One vector is turned by the same rotation once a tick. Each row is the vector after some number of ticks, and that number follows the row.
The counts run from 0 to 216.
[140 165 166 148 119 112 149 124 132  98 143 133 146 101 135 159  62 113
 170 116 132 131 139 197 119 151 129  81  93 113 107 139 127]	141
[152 138 132 154 135 134  93 123 165  99 121 105 151 173  86 137 113 154
 158 162  96 141  88 146 129 165 138 131 115 147 178 129 143]	208
[136 130 147 165 158 146 124 101 128  97 103 128 102 136 129 137 105 135
 134 179 123 130  45 138 110 149 154 124 147 193 150 159 118]	74
[144 164 166 132 113 176  87 148 123 146  88 145 143 160 124 136 109 127
 178 157 146  94 110 169 132 158  81 132 128 162 110 145 126]	80
[142 154 116 137 164 128  87 138 144 118 126 117 153 116 113 140  91 137
 161  91  96 136 112 135 122 162 125 108 167 149 132 175  67]	201
[ 96 173 134 132 132 104 156 164 113 130 146 132 157 124 120 153 101 112
 170 109 142 104 149 182 167 139 110  64 129 129 120 135 126]	18
[125 138 147 141 152 153 109 107 137 126 115 121 160 153  92  95 133  91
 159 176 126 139  66 118 133 170 141 106 152 153 176 151 149]	2
[138 169 150 143 148 128 143  81  93 123 141 168 106 133 105 140  73  73
 160 140 152 142  93 166 115 158 154 109 142 153  92 135 150]	184
[110 178 119 159 116 141 143 148 176 120 138 114 165 154 113 100 159 147
 158 152 133 114  94 158 181 161 133 106 124 161 148 126 132]	83
[130 157 142 174 139  99 184 103 130  78 146 125 114 117 123 157 100 132
 143 150 138 140  77 180 142 135 166  94 108 159 115 124 141]	186
[155 168 129 157 115 123 138 123 129 113 129 156 126 176  68 158  79 120
 174 131 133 122 133 193 128 137 144  97 108 123  97 112 157]	143
[118 198 144 131 112 134 110 152 149 143 151 123 182 122 129 128 112 136
 170 118 127 123 132 182 170 195  94 125 117 141 104 121 136]	213
[147 165 144 122 127 142  95 146 154  91 134 102 157 134 134 151 111 133
 182 107 120 100 135 171 112 184 120 106 108 139 133 171  76]	161
[ 93 151 150 126 155  94 126 131 122 100 165 111 176  86 134 145  92 104
 153 110 110 132 135 159 138 177 132  71 132 113 162 146 128]	180
[148 134  95 162 167 127 116 133 157 100 109 125 130 160  79 126 114 141
 160 133 117 142  76 140 136 122 160  86 167 159 162 148  86]	156
[119 161 158 135 132 132 134 166 103 120 119 136 133 123 152 176  94 127
 161 140 158  74 124 182 137 127  85  79 124 161 117 152 115]	192
[156 171 135 138 130 138 130 110 158 134 129 148 168 129  85 103  96  94
 186 108 122 180 124 154 131 163 141 102 134 110 100 140 114]	91
[151 155 131 161 127 120 133 123 111 130 123 156 111 186  63 153  92 106
 168 166 135 118  98 177 126 123 141 102 122 150 124 113 172]	144
[130 181 137 143 118 122 142 118 153 103 166 126 160 151  95 114 118 108
 168 123 135 134 118 179 143 187 159 101 100 118 124 119 150]	51
[129 152 178 142 143 158 105 140 119 165  93 147 171  94 130 127  76 115
 165 152 114 152 118 144 144 158  66 126 150 149 113 140 130]	171
[140 147 128 181 121  99 166 126 163  98 129 122 143 130  94 134  94 153
 155 149 114 158 100 176 171 138 145  96 104 132 135  93 156]	12
[116 181 146 137 109 157 150 152 153 120 125 122 159 147 140  99 151 135
 158 167 152 100  85 167 170 164 116 111 115 177 127 136 124]	82
[110 128 157 142 155 145  73 146 113 120 109 117 131 142 142 152 113 149
 136 181 117  87  78 147 137 174 101 127 150 185 166 151 140]	35
[123 140 144 159 142 123 143 125  98 121 124 148 109 172  94 150  97 114
 156 182 141 107  81 172 135 125 141  92 127 171 143 108 184]	145
[103 142 129 150 175 114 160 110  90 127 127 147 119 141 108 122 114  86
 137 161 148 127  76 143 144 126 152  76 172 183 133 144 135]	22
[117 154 122 145 150 107 135 164 123 108 114 118 152 105 127 170  88 145
 172  98 127 115 131 165 151 115 108  61 148 135 130 161  70]	109
[100 158 161 129 136 106 145 160  97 128 124 125 160  98 149 158  85 105
 166 140 145  93 141 176 162 141  77  65 130 136 130 136 135]	17
[118 160 154 135 140 126 133 129 145 118 135 122 192  79 148 107  95 108
 162 105 119 157 127 152 151 183 112  95 135 121 120 160 104]	89
[ 91 135 128 159 176 108 156 117 110  98 142 123 116 108 130 131 113 108
 134 150 139 129  65 138 148 135 157  66 159 175 154 152 120]	23
[156 175 142 128 123 158  81 126 148 127 126 140 131 187  93 131 125 117
 179 138 133 111 116 162 112 190 141 132 126 155 108 148 118]	163
[130 136 146 136 142 108  81 131  95 123 151 138 149 140  84 186  69 121
 167 132  94 121 137 170 123 176 115 104 131 115 143 124 171]	98
